[[4282 5295 6956 4814 5626 4969 5827 4881 4688 5077 5333 7293]
 [5586 8809 5801 6690 6561 6013 2232 6235 7155 6525 2624 5760]
 [5830 8712 5368 6779 6450 6076 2175 6311 7256 6543 2669 5254]
 [6993 8883 4472 7472 6526 6684 2382 6969 7999 7035 3216 4113]
 [4283 5300 6959 4818 5629 4972 5827 4883 4691 5080 5333 7297]
 [5016 1613 5654 3924 4334 4758 9415 4456 3333 4188 8795 5811]]
Rows and columns are numbered from 0.
The entry in the bottom-right corner?
A: 5811
The entry in row 0 and column 2: 6956
The entry at row 2, column 0?
A: 5830
The entry just right of 7035 -> 3216
The entry in row 0 and column 1: 5295
The entry directly below 6235 -> 6311
The entry just right of 7472: 6526
The entry in the top-right corner -> 7293
The entry just right of 6956 -> 4814
The bottom entry of the column that holds the smallest entry: 1613
The entry in row 0 and column 0?
A: 4282
The bottom-left entry?
A: 5016
The entry just right of the largest entry -> 4456
The entry at row 2, column 1 is 8712
The entry just left of 9415?
A: 4758
The entry just right of the smallest entry?
A: 5654
The entry in row 1 and column 2: 5801
The entry directly above 6450?
A: 6561
The top entry of the column that holds the largest entry?
A: 5827
The entry at row 2, column 2 is 5368
The entry just left of 4818?
A: 6959
The entry directly above the smallest entry -> 5300
The entry at row 1, column 0?
A: 5586
The entry at row 1, column 1?
A: 8809
The entry directly above 2669 -> 2624
The entry directly below 5760 -> 5254

M = [ 4.61  0.78 -5.16 -2.21 -7.37 -4.97  0.13 -4.75  6.77 -6.08  2.04]
The entry just right of the smallest entry?
A: -4.97
The entry just left of -4.75?
A: 0.13
The entry just left of -7.37?
A: -2.21

[[ -9.886  -6.607 -14.273  -8.920]
 [-10.316  -5.008 -18.231  -7.970]
 [ -6.657  -6.164  15.452  -9.788]
 [-10.386  -4.886 -18.881  -7.861]
 [ -9.900  -6.353 -14.409  -8.885]
 [ -8.904  -9.859  -5.234 -10.158]
 [ -9.378  -8.270  -9.596 -10.124]]
Indices start at 0.
The entry directly above the largest entry is -18.231
Which number is the smallest entry? -18.881
Which number is the entry in the bottom-left corner? -9.378
Which number is the entry just left of -9.859? -8.904
Which number is the entry directly above the smallest entry? 15.452
Which number is the entry in row 0 and column 0? -9.886
The entry in the top-right corner is -8.920
Which number is the entry in row 2 and column 1? -6.164
The entry directly below -6.607 is -5.008
The entry in row 0 and column 2 -> -14.273
The entry at row 1, column 0 -> -10.316
Which number is the bottom-right entry? -10.124
Which number is the entry directly below the smallest entry? -14.409
Which number is the entry at row 2, column 0? -6.657
The entry just right of -9.859 -> -5.234
The entry just right of the smallest entry -> -7.861
Which number is the entry at row 0, column 1? -6.607
Which number is the bottom entry of the column that holds the largest entry? -9.596
The entry just right of the largest entry: -9.788

W =
-393,387,241,456,-396,-670,477,-338,-610,414,380
442,-543,388,200,-674,324,96,448,-441,-555,250
506,-666,288,105,-550,414,-5,499,-317,-649,125
458,-576,329,144,-599,357,48,458,-386,-584,183
56,-411,-371,-554,104,266,-591,21,290,-449,-507
529,-689,292,95,-547,433,-23,506,-302,-672,119
445,-564,369,171,-656,340,83,471,-422,-572,227
226,-302,587,494,-823,71,395,256,-752,-313,536
38,-411,-370,-547,104,267,-597,40,297,-449,-502
-812,446,-716,-443,504,-586,-322,-806,221,385,-506
71,-420,-397,-553,102,265,-593,18,296,-452,-500
-238,229,245,449,-431,-474,495,-197,-651,206,404
436,-566,369,177,-645,326,81,453,-415,-560,230
290,-628,-287,-511,43,390,-576,252,314,-585,-463
60,-428,-380,-557,119,263,-611,30,314,-446,-496
58,-408,-379,-563,107,255,-604,29,297,-463,-496
Rows and columns are numbered from 0.
Report the entry in row 0 and column 1.
Answer: 387
The entry in row 2 and column 2 is 288
The entry at row 0, column 0: -393
Report the bottom-left entry.
Answer: 58
The entry just left of 433 is -547
The entry just left of the smallest entry: 494
Report the entry at row 1, column 2.
Answer: 388
The entry at row 1, column 0: 442
Report the entry in the bottom-right corner.
Answer: -496
Report the entry just left of the largest entry.
Answer: -302
The entry directly above the largest entry: 369
Report the entry directly below -560.
Answer: -585
The entry just right of -317 is -649
The entry just left of -584 is -386
Report the entry directly below the largest entry.
Answer: -370
The entry just right of 256: -752
Report the bottom entry of the column that holds the smallest entry.
Answer: 107
Report the entry directly above -428.
Answer: -628
Report the entry directly above -197.
Answer: 18
Report the entry just left of 477.
Answer: -670
Report the entry directly above 292.
Answer: -371
Report the entry at row 2, column 0.
Answer: 506
The entry directly below 446 is -420
Report the entry directly below 125.
Answer: 183
The entry directly above the smallest entry is -656
Report the entry just left of 448.
Answer: 96
Report the top entry of the column that holds the largest entry.
Answer: 241
The entry in row 1 and column 1: -543
The entry just left of -5 is 414
The top entry of the column that holds the smallest entry is -396

Read these off the table that follows.
1) Read off the smallest entry in the last row.
2) Read off the top-right entry.
3) Read off the third-last entry, reading row by row.
4) Read off the entry just right of 1.31.
5) Read off the entry just right of 0.68.
6) Read off the entry directly above 0.03.
7) Read off the entry just right of -1.18.
8) Read off the entry directly below -1.18.
1.24,-0.94,1.33,-0.28,-2.29,-0.25,-0.68
-1.18,0.03,-0.26,-0.03,0.13,0.68,-2.25
-2.62,-0.96,-0.23,1.14,2.77,0.28,1.92
-0.50,-1.51,-2.40,2.13,0.00,0.86,4.29
-5.97,1.68,1.30,1.31,2.25,-0.39,-3.50
1.18,-0.01,-0.31,-2.25,2.05,-0.22,-2.11
1) -2.25
2) -0.68
3) 2.05
4) 2.25
5) -2.25
6) -0.94
7) 0.03
8) -2.62
